(in the rows, 100 means zero)
Each named turn below is shown by a few rows before and after it. Which turns, in which order, take the first row of each later pair to the second? The first pair is answered.
turn P:
[107,88,107,118,91,93,105,109]  ->  [100,90,98,113,86,90,105,112]
[80,112,114,100,113,85,98,113]  ->  [85,113,118,102,115,87,98,112]
[96,99,121,140,115,98,108,148]  ->  [81,98,102,136,107,89,107,153]
turn T:
[87,102,73,99,94,99,94,98]  ->  [94,104,84,106,122,97,91,92]
[114,81,98,109,105,113,101,100]  ->  [88,93,85,95,83,105,100,108]
[87,105,113,110,111,102,105,118]  ->  [105,92,113,115,105,111,107,116]
[106,123,102,82,79,96,111,97]  ->  [105,129,111,87,108,91,107,92]
turn X:
[81,120,81,84,91,89,84,91]  ->  [90,108,69,89,106,84,83,87]
[131,78,108,107,110,112,96,104]  ->  [125,88,122,102,89,119,99,110]
[95,91,99,101,66,115,107,109]  ->  [78,106,101,93,70,108,104,109]
Then:
(two turns a pair)
[104,95,80,91,71,104,101,100]  ->  [85,119,96,91,121,88,92,94] | X, T
[92,112,113,116,116,100,101,109]  ->  [102,102,108,121,120,101,102,107] | X, X
[123,78,82,101,98,99,98,98]  ->  [80,110,90,84,87,88,96,110] | X, T
[103,100,123,117,128,109,109,103]  ->  [105,89,110,109,76,121,117,112] | X, T
[85,94,87,108,116,88,101,122]  ->  [103,81,90,117,104,99,107,125] | X, X
[82,116,114,77,95,122,100,65]  ->  [90,104,95,83,124,111,94,57] | X, X
[108,108,108,89,113,95,100,75]  ->  [95,110,97,78,86,93,102,81] | T, T
[141,86,92,97,130,103,85,56]  ->  [71,124,72,66,106,76,80,73] | T, T
[84,125,95,90,108,94,80,96]  ->  [127,103,110,108,107,117,86,90] | T, X
[120,94,93,106,108,107,97,78]  ->  [114,106,111,101,82,117,101,86] | X, X
[79,113,104,92,110,97,96,89]  ->  [101,93,97,95,77,113,105,89] | T, T
[116,119,140,93,94,123,101,87]  ->  [120,116,134,90,87,125,102,86] | X, T
[114,100,97,79,79,112,89,72]  ->  [121,103,111,84,89,116,89,70] | X, P
[97,102,121,122,140,98,100,115]  ->  [103,96,122,111,68,120,111,124] | T, X
[107,97,101,87,71,120,82,75]  ->  [110,104,119,90,85,122,80,72] | X, P
[114,100,97,90,95,111,86,93]  ->  [99,106,90,85,100,103,84,94] | T, X
[83,112,112,105,101,99,99,114]  ->  [102,96,109,109,83,111,104,113] | T, T
[46,131,93,92,75,88,97,119]  ->  [122,87,97,131,156,96,92,89] | X, T
[101,119,94,79,81,108,97,94]  ->  [108,124,105,80,100,109,94,85] | X, P
[101,98,104,97,70,109,104,96]  ->  [82,112,98,97,116,87,93,91] | T, X
[127,93,102,103,114,112,98,78]  ->  [94,106,85,82,71,106,99,90] | T, X
[73,124,99,77,84,93,92,101]  ->  [86,127,113,82,118,93,87,84] | P, X
[116,90,103,88,107,113,95,77]  ->  [86,108,99,78,110,99,91,83] | T, T
[92,112,103,82,94,103,96,98]  ->  [99,111,106,84,111,102,93,92] | X, P
[95,97,124,132,93,101,113,145]  ->  [74,114,118,124,111,85,106,142] | X, X
[107,93,91,95,101,92,100,97]  ->  [110,94,98,95,89,98,103,99] | X, X
[91,112,85,105,127,91,100,101]  ->  [96,99,71,107,117,91,102,102] | X, P
[102,95,98,102,121,95,91,95]  ->  [87,97,86,91,90,94,94,102] | T, T
[80,107,106,109,80,96,99,117]  ->  [93,113,127,116,109,100,95,106] | P, T
[88,93,63,80,116,86,93,86]  ->  [121,68,71,92,90,109,102,91] | X, X
[128,86,97,105,114,107,96,93]  ->  [97,89,69,93,90,92,97,107] | P, T
[101,110,90,76,123,94,78,75]  ->  [104,100,76,71,81,103,85,81] | T, T
[92,103,90,95,87,96,96,101]  ->  [95,98,84,95,97,93,95,98] | X, X
[120,92,101,103,119,111,97,74]  ->  [91,104,93,84,68,112,103,90] | X, T
[87,97,94,111,96,101,103,119]  ->  [102,91,98,117,102,107,104,116] | T, T
[72,118,104,90,105,77,94,107]  ->  [126,77,93,113,117,92,98,94] | X, T
[79,96,84,105,91,95,95,113]  ->  [110,80,94,120,102,106,97,105] | T, T
[89,96,131,105,74,106,102,122]  ->  [102,93,142,114,101,106,100,115] | T, T
[100,111,82,88,76,97,97,95]  ->  [129,100,99,105,109,104,96,84] | T, T
[98,113,100,80,95,112,95,89]  ->  [101,107,89,83,111,106,92,85] | X, X
[86,104,71,99,74,109,104,120]  ->  [127,90,94,121,121,118,101,105] | T, T
[109,105,119,94,128,114,91,81]  ->  [101,105,111,80,73,124,97,88] | T, X
[111,82,98,110,114,91,106,114]  ->  [87,96,93,101,108,82,105,119] | T, T
[95,112,116,103,125,92,105,109]  ->  [112,101,121,102,87,112,114,112] | T, X
[121,104,99,95,144,100,98,83]  ->  [119,98,92,83,64,120,109,97] | T, X
[91,85,111,100,117,82,90,100]  ->  [105,75,117,102,86,98,97,103] | T, X
[82,103,59,75,128,74,96,102]  ->  [121,70,51,83,88,99,106,101] | T, T
[80,117,104,99,106,87,97,112]  ->  [93,118,120,104,114,93,98,107] | P, P
[76,116,103,97,113,91,96,105]  ->  [118,95,120,112,107,114,103,100] | T, X
[110,82,103,117,101,110,114,104]  ->  [96,85,97,111,85,108,117,113] | P, X
[95,99,117,114,106,103,106,132]  ->  [105,93,117,116,104,108,108,130] | X, T
[88,118,75,69,107,101,90,77]  ->  [119,90,67,85,110,109,96,73] | X, X
[73,118,119,118,94,86,95,120]  ->  [85,99,99,127,125,75,90,110] | X, X
[97,89,106,107,78,116,97,105]  ->  [73,106,104,97,91,103,91,102] | X, X
[102,82,77,102,71,97,105,107]  ->  [89,91,76,106,120,77,97,102] | T, X
[85,96,105,103,72,104,108,123]  ->  [91,104,121,112,129,93,99,110] | X, T
[129,80,104,125,126,102,101,98]  ->  [64,114,87,96,109,76,96,112] | T, T
[99,113,103,88,78,105,100,103]  ->  [121,105,115,100,104,111,99,94] | T, T
[98,105,102,94,114,97,103,96]  ->  [110,98,107,95,95,107,108,98] | T, X
[107,82,104,127,131,94,95,100]  ->  [106,68,86,127,106,95,102,111] | P, X
[67,104,90,124,122,74,102,139]  ->  [89,77,70,131,112,79,106,136] | T, P
[82,111,96,88,103,85,91,102]  ->  [99,113,120,93,114,96,91,95] | P, P
[82,113,85,74,115,84,90,87]  ->  [117,83,78,81,79,107,99,86] | T, T
[77,104,84,88,99,85,88,89]  ->  [104,79,75,103,103,92,91,87] | X, X
[123,91,92,99,117,98,105,77]  ->  [93,106,86,82,71,97,109,94] | X, T
[52,104,65,100,121,64,96,115]  ->  [107,60,54,124,127,81,103,106] | X, T
[91,111,117,106,98,105,97,108]  ->  [110,97,114,113,104,111,99,103] | X, T
[90,107,75,80,79,95,99,94]  ->  [102,123,109,83,115,101,93,77] | P, T
[90,116,85,78,100,92,90,82]  ->  [115,112,111,92,117,104,90,74] | P, P
[123,80,97,109,129,92,90,81]  ->  [106,73,65,100,91,87,95,95] | P, T
[125,96,118,110,120,111,96,90]  ->  [101,103,107,92,63,115,102,104] | X, T
[107,93,113,122,87,112,115,119]  ->  [71,113,102,110,100,91,107,120] | T, X
[76,112,80,86,94,84,99,98]  ->  [128,78,86,104,89,108,106,90] | T, T
